Here are some numbered points:
[ 10  37 -22  45  11 -23 -10   2 -23  -2  -7   8   1   5  -2 -15 -64 -71
 -38 -19  -5 -18  32   5 -13 -13  -5  11  65  42   0] 0
[ -1  -7  35   9   9 -31 -17  10  14 -61 -33 -15  -7  26   6  52  -8   4
   3  45   4   9  -1   1 -61  19 -14   5  39  -2 -51] 1
[-22 -52  62 -27   2  13  -6  16   9 -49 -20 -29 -12  20   3  45  29  72
  21  34  22  32 -31 -29 -13  30   6 -14 -35 -39 -47] 2
[  7   1 -27 -13 -12 -17  17  14  23   3 -17   1  34   3  -4  -8  14 -16
  -2  17  10 -14  24  42 -47  -3 -26   8  29  -5   6] 3
[ 10  -2 -33  -9 -25  15   4 -17  40  84  47  16   5 -16 -46 -43  82  -3
  20 -40   2 -41  -5  26  53 -21   1 -46 -41  -8  30] 4
[-17 -44  85  -1  14 -25 -19  22   0 -87 -35 -27  13  45  37  59   7  51
  -1  58  19  33 -14 -18 -58  39   4 -19  15 -21 -85] 5
[ -4 -22  17   0 -30 -23  -8   3  33 -13   7 -22 -16  26  -6  51  46  42
  23  31   8   2 -20  -6 -29  32 -29 -31   2 -28 -35] 6
[  2  -7  38  15   8 -39 -25   5  14 -52 -23 -18  -6  31  -1  39   1   6
   1  37   5  14  -3  -7 -67  21 -16  -6  35   1 -48] 7
[  1  16  -5 -19  53  37  11  -9 -24  -5 -24  34  27 -35   6 -44 -19 -40
 -31 -34   1 -14  12  15  28 -47  30  30 -28  15  14] 8
[ -2  43 -51  16   0 -19  -6 -12  -2   8  -6  24   0 -17 -25 -21  -4 -11
 -11   1   4 -25   6  11 -32 -32  -7  14   4 -11  50] 9
[  4   5 -14 -10 -11   8 -10 -30  15  68  40  23   4 -22 -29 -47  69  -9
  22 -40  -4 -38 -17  26  47 -24   2 -31 -40  -4  25] 10
[ -1  22 -46  -8 -39 -24  10 -35  18  50   9  28  27 -11 -21 -48  67  34
  30   6  14 -35   7  36  -9 -17 -14 -14 -17 -19  56] 11
[  2  20 -43 -20 -23  23  -1 -16  29  74  43  17  -1 -20 -41 -41  60  -1
  23 -29   2 -28  -6  28  46 -26  -1 -20 -39  -5  37] 12
[ -8  -4   7  -5  20  47   1  -1 -34  14  13  -2   1 -25  11 -17 -20   1
 -13 -44 -13  15  -8 -22  55 -23  36   8 -40   0  13] 13
[  2  24 -42  46 -51 -49 -12  10  -1  25  27 -17 -13  11  -8  24 -20  19
  10  29 -11   3   2 -11 -23  12 -29 -11  44  -1  27] 14
[  3  10 -24 -26 -18  22  -3 -22  15  78  50  14  -8 -22 -40 -39  79   8
  25 -46  -1 -49 -15  32  54 -19   3 -35 -49 -10  34] 15
Which two points above are nearest to each new point, looking only along the 8 directions in which the numbered points spread most? Their numbers follow each, nearest first.
[  2  10 -37 -11  -5  12  24  -9 -15  24   0  17   9 -20   3 -27  -5  22
   3   3  -5  -1  -4  -1  12 -15   2  13 -16 -23  44] 9 13
[ 23  16 -19  34 -17 -24  18  11  -5 -21 -10  -9   8  22  27  12 -73 -44
 -25  16   2   6  39   1 -30  13 -27  27  70  28  -7] 0 3
[ 11  -8 -32  17 -78 -42   3  -7  27  68  57 -18 -24  14  -9   9  50  12
  46   3  -4  -5   5   6   1  27 -48 -44  25  10  15] 14 6
[-15 -71  46 -32  -7  21   1  49  17 -34   6 -58  -7  23  16  63  18  64
   0  23  26  50 -25 -43  -4  43  -7 -28 -35 -43 -47] 2 6
[ -3 -31  37 -14 -12  -5 -18   7  26   7  28 -26 -19   8 -24  16  50  14
  15  -8  12 -10 -13   4   6  21  -5 -46 -19 -13 -28] 6 2
[ -3  30 -11   6  67  32  12  -3 -54 -30 -34  37  42 -35  16 -36 -85 -42
 -61 -35   6  12  14  -9  15 -49  46  41  -7  16  18] 8 13
[ -1  10 -47  20 -49 -40  15  12  18  34  18 -15 -17  13 -17  20  12  19
  22  26   3 -12  -1   2 -26  14 -44 -12  32   0  26] 14 3
[ -5  48 -57  24 -16 -29  -8  -8  -5  19  -6   9 -16 -17 -28 -13  -6 -12
   0  20  -6 -28  -4   2 -28 -26 -18  13  22  -4  58] 9 14
[ -5 -18  -2  11 -35 -36  -4  17  10 -19   3 -29   1  19  -2  36   0  50
   3  34  17  17  -6 -20 -26  31 -26 -12   9 -33  -5] 6 7
[ -6 -31  28  10 -23 -21  -7  15  23  -8  15 -24   7  23   2  23  29  29
   0   9  26   0   1  -6 -16  18 -12 -42  12 -20 -38] 6 7
[-17 -52  53 -21  -6  10  -1  24  18 -45  -2 -39   0  19  21  52  11  70
  14  17  13  40 -21 -36   0  31   7 -13 -37 -46 -43] 2 6
[  1  37 -52  33 -20 -36  -2 -10   2  17  -1  15  10  -5 -31 -18 -22 -12
   3  17   9  -9   1  11 -26 -21 -25  11  38  -1  45] 9 14
[ -7 -47  81 -33   5   9 -28   7  19 -33   6 -36 -27  17   7  53  65  56
  34  16  -5  31 -41 -24   3  38  23 -24 -51 -27 -60] 2 6
[-20 -60 101 -40  15  28 -37  17  28 -45   5 -47 -41  22   0  74  72  67
  31  22  -8  32 -53 -39  13  41  23 -29 -62 -33 -77] 2 6
[ -7 -54  42 -59  21  54  -7  24  37   0   7 -31 -26   3  -5  36  60  31
  19  -3  -2   5 -28   1  30  24  25 -11 -53 -23 -42] 2 6
[ 16 -13 -29  40 -72 -44   4  18  10  28  33 -51 -41  32  18  54 -33  24
  24  27 -24  29   9 -33 -15  46 -53 -18  58  12   8] 14 6
[  -6   57   26  112  127  -17    7   14 -127 -127 -127   69  127  -11
  122  -55 -127 -118 -127    9   19   80   86  -70  -78  -51   62  127
  127   55  -16] 0 8
[  6  12 -32 -14 -37 -19  -1 -33  10  57  26  29  15  -1 -27 -40  77  21
  19   2  11 -29  -2  36   0 -18 -16 -26 -19 -13  25] 11 10
[  2  15 -28  62 -46 -64 -13   0  -3  10  18 -14  -4  19   5  30 -39  15
  -4  29   1   4   9 -29 -32  10 -45 -14  55   7  14] 14 7
[  3   3 -31  43 -50 -54   2   7  10  34  30 -29 -30  31   9  18  -9   8
  20  21  -4   7   7 -13 -11  26 -42 -19  51  24  11] 14 6
[  6   2 -12 -13 -10 -19  15  -4  16   4 -15  18  24   5  -6  -8  33   2
  18  15  13 -12  11  38 -26   0 -16  -1  13  -1  -1] 3 9
[  4  17 -31 -14 -24 -32   7 -11  26  14 -13  20  27  14 -11 -14  37  -7
  10  17  15 -26  15  37 -34   0 -21  -1  20 -10  15] 3 9
[ -1  15 -26 -17 -39 -20   2 -26  28  38  16  27   5 -15 -30 -26  80  23
  30   5  16 -35 -17  34  -2  -9 -15 -25 -24 -26  29] 11 12
[  1 -14   9 -26 -22   0   4   1  36  30  10 -19 -24  11 -21  22  75  12
  39   6  -6 -25 -12  26  -8  15 -18 -11   0  -9  -6] 6 3
